Rotation paths and how fast each direction turns (degrees each step)
Each turn is a multiple of 5 degrees from 10 to 175, or 0.
Rotation 1:
-0.50  0.40  4.87 -3.61 -3.61  0.35 -0.81 -3.05 -1.86 -0.28
-0.38 -0.72  4.92 -1.10 -1.81 -3.29 -0.80  0.84 -3.88 -3.01
-4.14 -2.39  3.48 -1.19 -1.92 -4.58  0.91 -0.86 -0.91  0.89
 1.92 -1.19  4.89 -1.40  0.09 -4.75  1.69 -1.56  0.44  2.17
 0.67 -1.88  2.23 -5.15  1.28 -4.57 -0.59  2.25  1.20  0.04
-0.45 -0.41  2.67 -6.63 -1.44 -0.55 -0.79 -1.80  1.62  1.91
 2.44  0.79  4.68 -4.52 -1.53 -0.35 -1.73 -0.52 -1.92 -2.08
-3.43 -1.08  3.16 -3.47 -2.88 -1.85 -1.67  0.60 -2.93 -2.36
-1.47 -0.81  5.45 -0.40 -2.92 -2.75  1.02 -2.97 -2.10  0.71
 0.52 -2.13  4.34 -0.68  0.44 -6.08  0.77  1.22 -1.41 -0.60
-2.04 -2.41  2.27 -4.11  0.05 -4.58  0.69 -0.34  1.88  2.48
 3.39 -0.07  4.18 -5.05  0.16 -1.94  0.07 -1.41  1.53  1.66
 0.39 -0.47  2.39 -6.44 -0.65 -1.42 -2.33  1.96 -0.52 -2.04
-2.32  0.04  3.86 -4.45 -3.65  0.44 -1.21 -2.46 -1.40 -0.13
 0.74  0.03  5.70 -0.73 -2.15 -2.43 -0.34 -0.83 -3.66 -2.21
-3.65 -2.47  3.27 -1.25 -1.37 -5.05  0.25  0.80 -1.82 -0.68
 0.10 -1.46  4.50 -1.56 -0.58 -4.36  1.98 -2.34  0.80  2.99
 2.58 -1.47  3.22 -4.23  1.69 -4.57 -0.21  1.74  0.96 -0.04
-1.38 -1.10  1.78 -6.97 -0.91 -1.36 -1.20 -0.20  1.56  1.20
 2.11  0.97  4.89 -4.78 -2.15  0.45 -1.30 -2.02 -1.14 -0.72
-1.72 -0.57  3.68 -3.15 -2.24 -1.98 -1.89  1.17 -3.15 -3.27
-3.43 -1.23  4.55 -1.16 -3.30 -2.66  0.58 -2.51 -1.85  0.58
 1.62 -1.38  5.28  0.07  0.09 -5.21  1.38 -0.25 -1.54  0.07
-1.74 -2.80  1.94 -3.85  0.82 -5.35  0.44  1.24  1.34  1.24
 1.74 -0.48  3.67 -5.32 -0.21 -1.86  0.39 -2.19  2.20  2.74
 2.32 -0.04  3.41 -5.91 -0.24 -1.35 -1.88  1.43 -0.71 -2.07
-3.27 -0.45  3.01 -5.23 -3.11 -0.20 -1.89 -0.93 -1.48 -0.94
 0.35  0.25  5.98 -1.02 -2.94 -1.39 -0.03 -2.34 -3.12 -1.07
-2.07 -2.16  3.90 -0.77 -0.95 -5.23  0.03  1.32 -2.37 -1.58
-2.08 -2.05  3.71 -1.97 -0.87 -4.63  1.54 -1.99  0.98  2.96
 3.58 -0.92  4.15 -3.60  1.47 -4.22  0.74  0.26  1.04  0.91
-0.85 -1.03  3.20 -0.59  0.88  1.08 -0.31  1.65 -0.43  1.38 => 0
 1.83  0.95  1.55  0.80 -0.58  1.11  0.93 -2.65  0.33  1.56 => 135
Rotation 2:
 4.56 -3.61 -2.79  2.66  1.60  2.37 -1.13 -2.03 -0.43  0.44
-0.36 -2.60 -3.55 -0.69 -3.67  3.98 -0.91 -2.33 -3.11  1.03
-2.28 -0.82 -2.43 -5.96 -0.20  1.40  0.38  1.89 -2.64  2.07
-4.20 -1.84 -1.35 -3.64  3.69 -0.90 -0.32  1.22  3.11 -1.40
-4.60  0.50  0.29  2.99  0.29  1.44  0.12  2.81  3.93 -2.80
 1.35  4.73 -0.41  3.90  0.81  1.91 -0.35  4.22  1.55  1.00
 3.68  3.95 -2.16  1.53  1.90  0.89 -2.68 -3.19  1.52  2.06
-0.45  2.26  0.45 -1.02 -3.26  1.65 -1.32 -6.15  0.24  1.62
-1.13  1.64  4.30 -4.83 -2.42 -0.37  1.21 -0.54 -0.76  3.03
-0.36 -2.43  4.90 -2.52  2.61 -3.38 -0.36  0.78  2.58  1.14
-1.23 -4.10  3.91  4.69 -0.24 -1.41 -1.85  0.98  1.47 -1.43
 1.73 -0.27  1.11  5.17 -0.89  0.36 -1.85  3.40 -4.13  0.57
 3.61  0.33 -2.40  0.22  2.51 -0.37 -3.27 -1.02 -5.22  0.00
-0.83 -0.53 -2.33 -2.86 -1.09  0.18 -1.81 -4.49 -3.28 -3.85
-2.17  1.02  0.22 -5.11 -3.40 -0.71  1.84  1.91 -1.40 -3.86
 0.29  0.35 -0.55 -2.49  1.25 -4.25  2.03  3.98  3.18 -2.39
-0.04 -0.56 -1.95  4.90 -0.04 -3.25  1.41  0.25  4.49 -2.00
 0.93  2.58 -1.83  5.88 -2.22  0.40  3.32 -0.07 -0.90  1.79
 3.65  2.18 -1.75 -0.07  2.12  1.18  3.18 -2.66 -2.50  3.59
 0.66 -2.43  0.16 -3.19  0.81  2.45  2.24 -5.91  0.43  0.50
-1.58 -3.85  2.62 -3.52 -3.21  3.21  2.52  0.70  1.26  0.38
 0.18 -3.60  0.74 -1.60  1.15 -0.01  0.07  5.79  2.21  2.61
-1.53 -3.58 -2.46  3.90  2.70 -0.46 -3.35  1.68  2.18  1.22
-3.30  1.13 -2.36  4.58 -0.20  3.09 -2.57  0.32 -2.78  0.85
-0.49  4.89 -1.42 -1.94  2.58  3.07 -1.69  0.20 -3.77  0.56
-0.08  2.62  0.05 -4.78  2.22  1.48 -2.22 -3.30  1.85 -2.93
-1.62  1.59  2.77 -2.43 -4.08  0.33 -1.02  0.07  4.47 -2.82
 0.79  2.29  2.33 -0.10 -2.39 -3.74 -0.57  4.18  3.29  2.20
 0.98  0.55  0.57  4.22  1.63 -5.28 -1.47 -1.41  1.54  2.98
-1.09  0.67  1.92  5.17 -0.76 -0.76  0.34 -4.46 -3.25  1.22
 1.98  1.17  3.60 -0.90  0.76  1.58  2.07 -1.22 -6.13  0.38
-1.58 -1.36 -0.14 -2.07 -1.54 -2.15 -0.18  0.89  1.41  0.91 => 60
-0.52  3.37 -1.57 -0.20 -0.33 -0.77  0.27  0.01  1.59 -1.36 => 35
